In the data rows, the value 128 means zero.
Some points:
array([221., 121., 220., 124., 140., 132., 122., 136., 125.,  88., 106., 114., 144.,  96., 112.,
       111.,  72., 158., 179., 223., 119.,  74., 128.,  95.,  89., 111., 100., 119., 216., 115.,
       170., 140.])
array([ 79.,  90., 101., 146.,  98., 125., 153., 103., 122.,  93., 110.,  90., 124., 124., 101.,
       104., 171., 119., 110.,  92., 177.,  68., 100.,  77., 110.,  74.,  91.,  79., 144., 124.,
       185., 114.])
array([207.,  92.,  49., 177., 110., 117., 227.,  98., 112., 183.,  71.,  85., 231., 187.,  85.,
        34., 155., 189., 176., 150., 144., 158., 117., 142., 115., 137., 123., 125.,  88.,  86.,
       105., 100.])
array([139., 106., 106., 213., 163., 135., 140., 101.,  85., 228., 224.,  76., 176.,  91., 149.,
       250.,  87., 163., 117., 144., 121., 145., 155., 113., 133., 155., 162.,  90., 128., 196.,
       120., 134.])
array([113., 204., 137., 110., 143., 170., 170., 189.,  55., 155., 106., 123., 139., 140., 153.,
       157., 109.,   8., 146., 147., 116., 136., 180., 154., 111., 169., 134., 114., 113., 119.,
        89.,  64.])
array([117., 119., 106.,  88., 100., 109., 108., 110., 216., 130., 111., 183., 142.,  87., 148.,
       110., 161., 201., 142., 115., 111., 118., 108., 131., 125., 131., 200., 123., 144., 134.,
       157.,  63.])
array([ 94.,  83., 128.,  96., 107., 107., 143., 124.,  99., 125., 102., 102.,  99., 100., 103.,
        95., 103.,  85., 111., 121.,  98., 162., 132., 136., 158., 137., 120.,  75., 159., 126.,
       165., 112.])
array([172., 157., 117.,  51., 141.,  90., 144.,  85., 121., 100., 105., 110., 134.,  90.,  92.,
       149., 140., 117.,  86., 128.,  54., 113., 190., 125., 106.,  74., 145.,  63., 168., 177.,
       127., 125.])
array([126.,  67., 131., 120.,  96., 106., 118.,  96.,  88., 165., 147., 125., 110., 147., 135.,
        91.,  99.,  60., 120.,  90., 186., 110.,  93., 117., 218., 142., 139.,  90., 209., 175.,
       113.,  97.])
array([107., 128., 123., 129., 190.,  71., 165., 120., 178., 181., 120., 208., 161.,  67.,  65.,
       108., 107.,  72.,  88., 128.,  58., 154., 141., 178., 141., 161., 134., 129.,  87., 100.,
        98.,  92.])
array([120., 188.,  92., 109., 140., 137., 148., 131., 104., 101., 160., 107., 108., 116.,  78.,
       153., 150.,  94., 161.,  90., 255., 114., 146., 134.,  73., 125., 128., 106., 133.,  94.,
       209., 183.])
array([ 73., 114., 190., 103., 117., 131., 107.,  33.,  73.,  98., 168., 226., 219., 104.,  99.,
        97.,  91., 154., 138., 155., 210., 161., 146., 136., 133., 174., 115.,  92.,  96.,  97.,
        92.,  94.])
array([142., 104.,  82., 144., 112.,  25., 100., 139., 136., 126., 181.,  69., 125., 119., 212.,
       157., 126.,  85., 162., 167., 155., 108., 110.,  92., 154.,  94.,  89., 148.,  93.,  73.,
        74.,  72.])
array([139., 165.,  96., 249.,  44., 138., 131., 121., 145., 200., 147., 245.,  59., 172.,  97.,
       184., 136., 115., 113., 182., 136., 179., 104.,  88.,  73.,  86., 113., 120., 176., 121.,
       147., 126.])
array([163., 178., 206.,  83., 127., 156., 164.,  44., 128., 217., 116., 103., 164., 132., 228.,
       132., 179., 159.,  62.,  95., 192., 184., 148.,  75.,  96.,  98., 157., 131., 109., 109.,
       124., 172.])
array([124., 128., 101., 100., 113.,  99.,  99.,  95.,  82., 133., 126., 126., 118., 100.,  99.,
       119., 114., 129., 110.,  94., 104.,  84.,  75., 123.,  83., 181., 162., 103., 140., 133.,
       142., 115.])
array([156., 112., 139., 167., 176., 140., 136., 127., 102., 108., 124., 101., 128., 156., 117.,
        76., 112., 118., 121.,  68., 120., 166., 214., 157., 131.,  71.,  87., 131.,  80., 216.,
       218.,  73.])
array([126., 102., 141., 118., 132., 134., 119., 119., 149., 157., 138.,  99., 108.,  89.,  93.,
       102.,  87., 106., 113.,  91., 139., 136.,  89., 168.,  60., 169.,  44., 244., 179., 172.,
       106., 131.])
array([121.,  70.,  69., 100., 145., 130., 118., 136., 120., 113., 139., 146., 159., 149., 137.,
       136., 131., 113.,  58., 181., 151.,  95., 215., 123., 132., 137., 159., 255., 108.,  88.,
       163., 155.])
array([122., 132., 114., 116., 131., 124., 112., 122., 102., 116.,  85., 102., 119.,  84.,  80.,
       147., 113., 116., 107.,  92.,  97., 105., 151.,   0.,  88., 103., 125., 155., 180.,  74.,
        41., 154.])
array([ 74., 161., 171., 138., 132., 103., 154., 143., 113., 119., 160., 127., 151., 144., 136.,
       155., 147., 124.,  80., 104., 115., 117., 103., 183., 229.,  75., 192., 169., 174.,  94.,
       213., 164.])
array([110., 146., 179., 102.,  96., 103., 122., 140., 177., 170., 187., 108., 206., 229.,  47.,
       194.,  86., 137., 182., 129.,  84.,  42.,  93., 160., 153.,  72.,  87., 114., 110.,  92.,
       121., 108.])
array([ 79., 133., 134., 195., 238.,  51.,  97., 132., 143., 122., 109., 129.,  83., 141.,  94.,
       167., 143., 199., 182.,  85., 160., 102., 250., 107., 107., 112.,  97.,  96.,  92., 146.,
       124., 134.])
array([139., 117., 179., 165., 115., 167., 143.,  84., 137.,  13., 195., 134., 103., 255.,  91.,
       137., 218., 106.,  64., 126.,  80., 154., 127.,  84.,  98., 228., 136., 110., 101., 123.,
       100.,  70.])
array([110., 178., 127., 139., 123.,  83.,  57., 157.,  97., 129., 166., 134., 134., 150., 141.,
        38., 139.,  95., 140., 185., 120., 208., 157., 125.,  92.,  86., 100., 103., 127., 112.,
        77., 206.])
array([116.,  84., 131., 110., 129.,  95., 162., 145., 185., 133., 195., 147., 103., 149., 180.,
        76.,  82., 130., 104.,  34.,  92., 106., 104., 109.,  88., 138.,  96.,  87.,  60.,  94.,
       120., 239.])
array([108., 167., 171., 157., 112., 172., 166.,  88., 255., 142., 189., 101., 134.,  86., 165.,
        94., 138.,  89., 237., 122., 137., 130., 171.,  62., 164., 159., 167., 184., 128., 139.,
       113., 111.])
array([164., 132., 133., 165., 129., 149., 182., 255., 115., 116., 178., 194., 172.,   7., 127.,
        98., 196., 137.,  81., 130., 149.,  78., 111.,  57., 164., 157., 110.,  82.,  83., 119.,
       124., 109.])
array([179., 124.,  78., 135., 142., 107.,  91.,  79.,  93., 105., 104.,  90.,  98., 103., 143.,
       149., 152., 112., 112., 128.,  57., 123., 102., 157., 217., 120., 176., 102.,  69.,  40.,
        96., 164.])
array([144., 122., 107., 105., 122., 124., 166., 127., 127.,  87., 104., 197., 190., 153., 169.,
       216., 176., 106., 245.,  92.,  82., 144.,  90., 160.,  61., 126., 159., 168., 141., 117.,
       152., 175.])
array([139.,  89., 148., 150., 153., 155., 161., 152., 137., 136., 114., 107., 115., 139.,  87.,
       115.,  98., 130.,  80.,  88., 120., 154., 113., 100., 145., 101., 133., 160., 236., 104.,
       161., 172.])
array([ 80., 134., 116., 138., 105., 104.,  90., 105.,  95.,  81., 120.,  85., 155.,  97., 118.,
       119., 149., 139., 115., 163., 111., 119.,  95., 112., 145., 115.,  74., 222., 114., 150.,
       154.,  78.])
array([127.,  70., 108.,  57.,  47., 243.,  90., 167., 107., 102., 153., 139., 157., 130., 159.,
       184.,  59., 161., 138.,  98.,  91., 184., 194.,  89., 143.,  88.,  84.,  98.,  86., 123.,
       124., 113.])
array([141., 154., 141., 121.,  97., 126.,  99., 132., 102., 121., 101., 133.,  98., 112.,  95.,
       149., 111., 160., 103.,  92., 137., 103.,  66., 123., 108.,  92., 197., 203.,  32., 255.,
        65., 120.])
array([124., 107., 107., 120.,  93., 133., 108., 123., 181., 149.,  85., 118., 114., 106., 132.,
       155., 108.,  89., 123., 164., 172., 102.,  85., 121., 138., 189., 176., 108.,  70., 186.,
       245., 108.])
array([110., 156., 113.,  86., 127., 108.,  89., 186., 116., 233.,  65., 199., 129., 205., 175.,
       132., 171., 182., 106.,  88., 114.,  88., 134., 114., 179., 209.,  37., 150., 167., 138.,
       121., 111.])
array([188., 124., 115., 117., 205.,  98., 131., 178., 152.,  51., 147., 168., 175., 150., 187.,
       184.,  83., 124., 109.,  96., 228., 199.,  56., 168., 112.,  99.,  86., 106., 126., 143.,
       104., 116.])
array([182., 192., 140., 120., 144., 116., 105., 110., 104., 110., 131., 160.,  50., 180., 148.,
        89.,  82., 185., 162., 118., 149., 117.,  85.,  84., 210., 117., 179., 150., 140., 134.,
       112.,  65.])
array([128.,  77., 143.,  97., 147., 106., 229., 123., 174., 116.,  53., 170.,  36., 171., 148.,
       158.,  62.,  91., 105., 183., 164.,  96., 170., 116., 130., 124., 133., 109.,  80.,  98.,
        88., 100.])
array([134., 126., 136.,  26., 101., 119., 144., 201., 137., 193., 188.,  86.,  71., 156.,  84.,
       110., 202., 181., 151., 200., 163., 158., 132., 136., 107., 115., 113.,  89.,  67., 162.,
       157., 151.])
array([ 70., 197.,  91., 103., 118., 151., 242., 147.,  93.,  98., 139.,  90.,  99., 102., 132.,
       139., 108., 199., 153., 105., 126., 141., 110., 158., 153., 147., 123., 157., 176.,  93.,
        70.,  54.])
array([132., 189., 103., 152.,  64., 108., 138.,  94., 142.,  92., 123., 160., 135., 129., 169.,
        99.,  80., 137.,  91., 186., 104.,  99., 182., 165., 119.,  77.,  94., 115., 118., 163.,
       173., 175.])
array([117.,  82., 122., 135., 113., 127., 147., 152., 131., 107., 115., 135., 145., 155., 126.,
       109., 181.,  93., 203., 120., 109., 141., 144., 121., 193., 150., 158., 128., 171., 255.,
        58., 199.])
array([112.,  94., 172., 125., 202., 165.,  64., 128., 162., 147.,  58., 146., 176., 139., 160.,
       171., 235., 112., 137., 186., 168., 124., 114., 129., 129.,  83., 124.,  99., 161., 131.,
        98.,  98.])
array([116., 112.,  98., 139., 210., 255., 134.,  80.,  88., 163., 173., 169.,  79., 127., 160.,
        86., 141., 114., 158., 157.,  98.,  10.,  95., 191., 114.,  62.,  82., 115.,  93., 113.,
       100., 151.])
array([205., 100., 111., 118.,  83., 110.,  90., 109., 121., 120., 179., 167.,  66.,  74., 147.,
       138., 192., 150., 148.,  90., 110., 126., 211., 245., 123., 144., 143., 156., 213.,  96.,
       128.,  89.])
array([104., 135., 175., 229.,  35., 153., 104., 148., 135., 100.,  20., 102., 138.,  91., 158.,
       117., 114., 131., 125.,  76., 139., 104., 159., 189., 129., 135.,  90.,  91.,  81.,  91.,
       114., 158.])
array([142., 127., 182., 148., 122., 112., 110., 172.,  65., 132., 108., 140., 130., 132.,  98.,
        81., 119., 102., 153., 119., 107., 126., 118., 128., 113.,  66., 241., 196., 105., 114.,
       139., 160.])
array([104.,  83., 217., 156., 119., 125., 150., 151., 129., 138., 126.,  76.,  68., 101., 130.,
       167., 158., 185., 111., 169., 115., 190.,  99., 214., 111., 120., 109., 140.,  98.,  73.,
        81., 114.])
array([104., 105., 131., 105., 114., 108.,  92., 104.,  89., 133.,  98.,  98.,  90., 116., 116.,
       120., 108.,  96., 155., 118., 155., 112., 102., 128.,  77., 187., 161., 109., 138., 126.,
       137., 170.])
array([202., 196., 158., 127., 138., 119., 106., 103., 128., 112., 119.,  84., 131., 119., 124.,
       138., 129., 100., 111., 130., 103.,  96., 104., 137., 169., 249.,  50., 149., 125., 155.,
       165., 186.])
array([ 87., 146.,  70., 117., 130., 140., 152.,  92., 165.,  82., 100., 120., 123.,  97., 110.,
       128., 137., 131.,  85., 184., 125., 165.,  90., 143., 152.,  87.,  88., 116., 164., 201.,
        84., 219.])
array([105., 137., 120., 127., 189., 144.,  95., 117., 119., 139., 105., 121., 103., 104., 159.,
       112., 127., 104., 168., 118.,  40., 235.,  72.,  69., 100.,  93.,  83., 130., 102.,  99.,
       245.,  72.])
array([150., 163.,  81., 114., 144., 212.,  33., 156., 223., 133., 111.,  97., 134., 136.,  21.,
       121.,  96., 114., 105.,  96., 175., 171., 141., 159., 187., 133., 153., 104., 111.,  57.,
        82., 122.])
array([ 93., 142., 102., 148., 142., 138.,  84., 197., 179., 127., 148.,  62., 178., 180., 208.,
        70., 107., 140.,  66., 138., 105.,  82., 127., 165.,  29., 154., 222.,  82., 197., 145.,
       102.,  59.])
array([ 90., 109., 109., 141., 164., 146., 115., 150., 101.,  99., 119., 129., 130., 150., 139.,
       141.,  88., 222., 162., 196., 114., 154., 122., 102., 152., 229., 189., 119., 158., 135.,
       176., 212.])
These points spread out most along one direction. Take the direction at right angles to it along which they spread out most. Go by this last direction. For each point below, how far along it does it lie, from 0 to 99? The average is 50, and the first point in the table lies past the average. One standard deviation of the points above along it is 16.
array([105., 137., 120., 127., 189., 144.,  95., 117., 119., 139., 105., 121., 103., 104., 159.,
       112., 127., 104., 168., 118.,  40., 235.,  72.,  69., 100.,  93.,  83., 130., 102.,  99.,
       245.,  72.]) 74
array([172., 157., 117.,  51., 141.,  90., 144.,  85., 121., 100., 105., 110., 134.,  90.,  92.,
       149., 140., 117.,  86., 128.,  54., 113., 190., 125., 106.,  74., 145.,  63., 168., 177.,
       127., 125.]) 63
array([104., 135., 175., 229.,  35., 153., 104., 148., 135., 100.,  20., 102., 138.,  91., 158.,
       117., 114., 131., 125.,  76., 139., 104., 159., 189., 129., 135.,  90.,  91.,  81.,  91.,
       114., 158.]) 65
array([144., 122., 107., 105., 122., 124., 166., 127., 127.,  87., 104., 197., 190., 153., 169.,
       216., 176., 106., 245.,  92.,  82., 144.,  90., 160.,  61., 126., 159., 168., 141., 117.,
       152., 175.]) 49
array([108., 167., 171., 157., 112., 172., 166.,  88., 255., 142., 189., 101., 134.,  86., 165.,
        94., 138.,  89., 237., 122., 137., 130., 171.,  62., 164., 159., 167., 184., 128., 139.,
       113., 111.]) 29
array([ 90., 109., 109., 141., 164., 146., 115., 150., 101.,  99., 119., 129., 130., 150., 139.,
       141.,  88., 222., 162., 196., 114., 154., 122., 102., 152., 229., 189., 119., 158., 135.,
       176., 212.]) 43
array([205., 100., 111., 118.,  83., 110.,  90., 109., 121., 120., 179., 167.,  66.,  74., 147.,
       138., 192., 150., 148.,  90., 110., 126., 211., 245., 123., 144., 143., 156., 213.,  96.,
       128.,  89.]) 32
array([104.,  83., 217., 156., 119., 125., 150., 151., 129., 138., 126.,  76.,  68., 101., 130.,
       167., 158., 185., 111., 169., 115., 190.,  99., 214., 111., 120., 109., 140.,  98.,  73.,
        81., 114.]) 50
array([182., 192., 140., 120., 144., 116., 105., 110., 104., 110., 131., 160.,  50., 180., 148.,
        89.,  82., 185., 162., 118., 149., 117.,  85.,  84., 210., 117., 179., 150., 140., 134.,
       112.,  65.]) 21
array([ 74., 161., 171., 138., 132., 103., 154., 143., 113., 119., 160., 127., 151., 144., 136.,
       155., 147., 124.,  80., 104., 115., 117., 103., 183., 229.,  75., 192., 169., 174.,  94.,
       213., 164.]) 43
array([ 79., 133., 134., 195., 238.,  51.,  97., 132., 143., 122., 109., 129.,  83., 141.,  94.,
       167., 143., 199., 182.,  85., 160., 102., 250., 107., 107., 112.,  97.,  96.,  92., 146.,
       124., 134.]) 73
array([134., 126., 136.,  26., 101., 119., 144., 201., 137., 193., 188.,  86.,  71., 156.,  84.,
       110., 202., 181., 151., 200., 163., 158., 132., 136., 107., 115., 113.,  89.,  67., 162.,
       157., 151.]) 65
array([ 80., 134., 116., 138., 105., 104.,  90., 105.,  95.,  81., 120.,  85., 155.,  97., 118.,
       119., 149., 139., 115., 163., 111., 119.,  95., 112., 145., 115.,  74., 222., 114., 150.,
       154.,  78.]) 48
array([141., 154., 141., 121.,  97., 126.,  99., 132., 102., 121., 101., 133.,  98., 112.,  95.,
       149., 111., 160., 103.,  92., 137., 103.,  66., 123., 108.,  92., 197., 203.,  32., 255.,
        65., 120.]) 39
array([142., 127., 182., 148., 122., 112., 110., 172.,  65., 132., 108., 140., 130., 132.,  98.,
        81., 119., 102., 153., 119., 107., 126., 118., 128., 113.,  66., 241., 196., 105., 114.,
       139., 160.]) 51
